In the data rows, the value 128 means zero.
Here are some rows, each followed by its group. Groups can overlap.
[106 142 121 120 124  82 166 118 153 100 137 145 123 100 164 143 133  93
 171 142  94 123  99  91 142  89 129 157 136 150 153 133] A
[122 124 131 171  98 184 101 142  74 142 108  95 178 170  56 155 179 175
 112 137 166 114 128 165  95 178  93 135  73 132  56 163] B
[172  88 139 112 152 172 111 145 143 168 139  91  71  75  73 110  60 101
  53 100 123 178 150 155 106 124 171  77 164 103 143  70] C
[190  78 170  68 133 185  70 117  94 176 162 137 100 113 128  73 133 132
  76 135 177 118 156 192 145 165 162  79 145  69 147 108] A
[136 120 128 122 128 122 119 133 124 142 154 144 117 113 166 115 147 115
 133 138 119 122 117 150 159 125 148 130 147 111 156 120] A
[158 101 173  93 121 147  92 120 108 149 152 145 127 101 146 111 145 109
 115 153 163 112 149 153 134 143 160 105 131  93 147 128] A
[124 141 120 168  87 176  92 133  89 141 114 116 158 210  82 143 168 183
 121 127 172  96 148 167 102 160  87 117  82 128  66 153] B
[ 88 155 106 187 108 138 147 144 102 103  81 101 194 189  80 171 166 182
 145 121 138 119 116 115  91 158  71 163  69 163  55 173] B
[ 63 174  98 199 113 105 176 144 119  77  67 112 210 198  96 182 160 190
 168 111 123 120 110  81  87 146  58 181  67 183  52 184] B
[ 49 200  71 203 100  80 188 142 123  56  54 105 198 190  99 203 165 166
 196 132 108 104  78  72  93 132  47 202  61 200  54 184] B
[125 142 125  98 121 101 130 106 128 110 139 135 127  95 155 124 129 101
 137 146 113 124  99 115 153 124 135 155 138 138 157 139] A
[156  83 158 125 171 159 141 154 150 150 126 103 116  84  78 113  55 131
  45  69 120 204 169 118  88 139 167  88 162 111 132  95] C
[153 107 140 103 137 149  94 106 136 172 180 152  90 130 168  84 133 119
 124 138 125 125 147 158 173 110 153 100 161 102 170 105] A
[129 109 161 122 134 113 121 132 138 133 154 154 140 109 147 117 146 119
 134 148 135 131 147 112 136 127 144 140 141 118 146 142] A
[161  94 156  89 147 156  93 114 113 162 145 139 116 114 154  88 138 122
 120 150 143 119 138 160 156 136 156  94 139  93 154 115] A
[114 146 111 168  91 168 107 132  83 129 103 102 167 185  71 159 175 172
 133 136 161 102 122 157 101 163  83 137  72 142  63 158] B
[135 112 145 107 138 128 127 109 144 145 151 146 110 106 168 111 137  98
 155 152 115 121 130 128 151  94 149 112 142 119 160 119] A
[ 68 195  71 193  90 102 159 136 114  77  72 107 173 198  96 191 166 162
 186 137 123  94  87 103 100 129  54 181  68 186  60 171] B
[120 127 133 116 109  97 149 131 137 113 152 141 120  84 138 144 144  88
 149 144 110 124 101 113 138 106 137 157 137 138 147 134] A
[125 148 125  96 114  93 143 107 132  97 127 146 121 114 161 131 122 105
 152 136 128 107 106 112 140 115 126 140 130 134 147 134] A
[101 132 124 137 148  75 172 147 147  99 120 146 149 111 163 134 141 122
 163 132  97 136 105  87 138 114 125 167 137 143 139 142] A
[117 148  90 137 160  93 168 142 174 103  93  95  86  85 106 149  55  90
 124 108  78 168 103  87 111  90 137 130 150 155 144  89] C
[184  87 176  71 123 184  69  98 104 180 168 149  97 118 160  82 133 111
 104 147 173 104 169 189 149 136 172  59 140  70 158 104] A
[111 152 111 109 118  76 166 120 147  88 126 144 115 107 157 142 126  99
 166 135 105 112  91  96 139  99 120 160 133 147 147 131] A
[159 108 156  88 123 148  86 111 110 152 158 144 116 107 147 103 140 110
 114 155 155 114 143 162 148 143 155 107 138  97 154 123] A
[ 82 185  63 161 160  42 208 138 210  68  82 118  88 127 141 159  39 105
 161  85  54 167 109  39 110  57 111 150 159 184 147  96] C
[ 69 173  88 192 101 111 168 149 104  76  60  89 197 161  69 196 177 157
 174 148 116 107  69  94  91 146  62 196  57 187  51 181] B
[112 135 108 145 171  93 187 151 179 100  94 104 114  95 105 142  45 118
 103  73  80 193 126  70  98 106 138 132 156 154 135 100] C
[ 54 201  61 198  93  84 179 146 108  57  44  84 186 156  81 217 178 136
 208 166 102  92  38  88 100 128  50 213  49 205  53 178] B
[160 143  85 126 135 139  90 113 180 168 161 135  12 166 142  96  43 116
  99  92 119 140 181 159 144  73 147  54 189 109 175  46] C
[140 121 142  92 146 121 110 105 131 134 136 142 116 115 154  99 131 113
 140 159 133 118 129 124 157 124 138 126 142 118 155 127] A
[177  82 194  82 133 176  57 106 107 179 179 153 128 119 142  76 138 131
  82 145 182 126 191 169 145 159 168  85 146  76 156 127] A
[115 146  93 138 161  95 173 140 176 102  96  98  92  88 107 146  48  99
 117  95  76 178 106  83 110  93 136 131 156 157 144  90] C
[ 87 170  90 187  94 130 139 134 108 103  90 113 174 206  93 172 163 179
 155 121 141 102 120 125  99 146  67 155  74 163  60 167] B
[ 89 191  44 147 144  50 190 134 192  72  77  88  60  77 114 180  60  53
 183 145  47 143  54  61 125  49 115 162 146 192 153  85] C
[191  75 176  87 120 187  64 122 103 193 187 157  98 131 150  77 138 136
  74 120 183 116 186 205 144 151 172  61 154  56 151 102] A
[116 134 135 129 118  90 144 134 141 108 150 157 139 117 159 129 137 121
 137 125 120 128 130 106 137 123 132 156 143 131 146 143] A
[156  93 159  89 157 156  99 112 110 161 137 126 130  92 152  92 139 114
 121 160 131 128 126 153 158 142 162 108 135  99 154 119] A
[158 101 150  97 128 140  95 121 136 159 184 162  85 137 143  85 134 130
 116 132 147 117 161 147 152 120 141 106 163  98 157 112] A
[191  54 193  80 156 198  66 117 112 202 173 151 101 126 138  61 138 135
  94 142 175 122 189 182 145 143 168  55 152  61 151 101] A
[ 98 134 132 135 166  79 165 131 148 100 105 138 168 109 178 131 139 125
 167 141  94 140 109  79 148 121 132 163 131 145 143 148] A
[ 98 133 133 139 154  80 160 138 141 101 112 136 168  94 170 138 148 111
 167 154  94 135  99  85 146 120 135 171 128 145 145 150] A
[172 106 121 108 143 166  97 129 147 169 146 100  48  94  87 110  56  93
  71 113 126 160 150 158 119 111 165  71 166 106 154  64] C
[139 109 148 107 136 123 130 130 120 132 132 139 129  96 157 120 146 105
 144 149 128 118 116 135 141 127 149 124 131 111 145 126] A
Which group is second nearest to each row below, going by the distance to the centre of the group?
[ 93 182  71 152 160  56 187 121 215  87 103 130  76 147 157 142  29 113
 148  74  69 167 144  53 119  54 119 123 169 172 159  88] -> A
Which group is nearest to each row below, going by the average distance to the group's rows?
[ 67 188  75 193  99 105 164 138 107  76  64  95 186 180  87 196 170 159
 183 141 121 102  78 100  98 141  55 187  58 188  55 176] -> B
[118 139 129 116 129  99 140 121 125 110 129 141 151 108 174 124 130 119
 128 124 110 133 110 116 151 136 142 153 135 131 152 142] -> A
[123 127 130 104 142  96 158 125 141 105 121 144 122 113 147 122 126 116
 155 130 119 123 113  98 135 116 122 145 137 133 141 129] -> A
[119 167  68 133 135  89 153 133 175 102 100  88  50  78  98 164  59  58
 148 140  79 141  82 100 121  70 132 132 148 163 151  75] -> C
[117 127 143 114 138  93 152 124 151 109 137 158 130 123 158 120 128 122
 157 131 122 125 136  92 132 107 127 139 139 133 145 136] -> A
[122 129 128 170  97 181 102 140  81 140 108 104 174 188  63 148 173 185
 112 129 168 111 139 162  94 175  88 130  76 132  56 159] -> B
[130 155  87 147 152 102 135 120 208 139 148 156  48 194 168  99  23 146
 108  47 103 162 203 107 129  65 135  70 194 128 167  65] -> C
[195  61 184  78 111 199  73 123  96 192 195 146  95 101 124  83 141 118
  65 120 174 123 165 205 137 152 176  69 150  61 149 106] -> A
[ 89 173  90 186  92 131 132 131 110 105  94 116 165 214  99 167 164 180
 162 127 142  98 124 127 101 140  64 152  76 162  64 160] -> B
[129 116 124 142 171 123 159 149 164 129 109 103 114  92 102 130  51 120
  84  76  94 196 145  96 101 118 153 109 159 134 138  95] -> C
[ 36 215  54 212  99  61 199 142 133  42  46 104 195 189 105 213 166 157
 218 138  93  99  58  60  99 116  39 217  58 216  57 185] -> B
[ 50 201  68 203 103  80 189 139 126  58  58 110 195 198 105 199 160 170
 199 122 106 108  83  71  95 125  47 198  64 200  57 180] -> B
Which group is second nearest to each row below, going by the average distance to the group's rows?
[114 135  99 143 162  98 173 153 169 106  98  87  96  64  86 155  62  83
 117 114  70 179  94  83 105  95 142 143 149 160 139  96] -> A
[189  76 168  70 142 189  67 109  94 186 162 137 101 112 141  67 134 128
  84 140 165 118 154 194 156 157 168  72 148  69 155 104] -> C
Which other group has its centre nearest to the centre of group C?
A
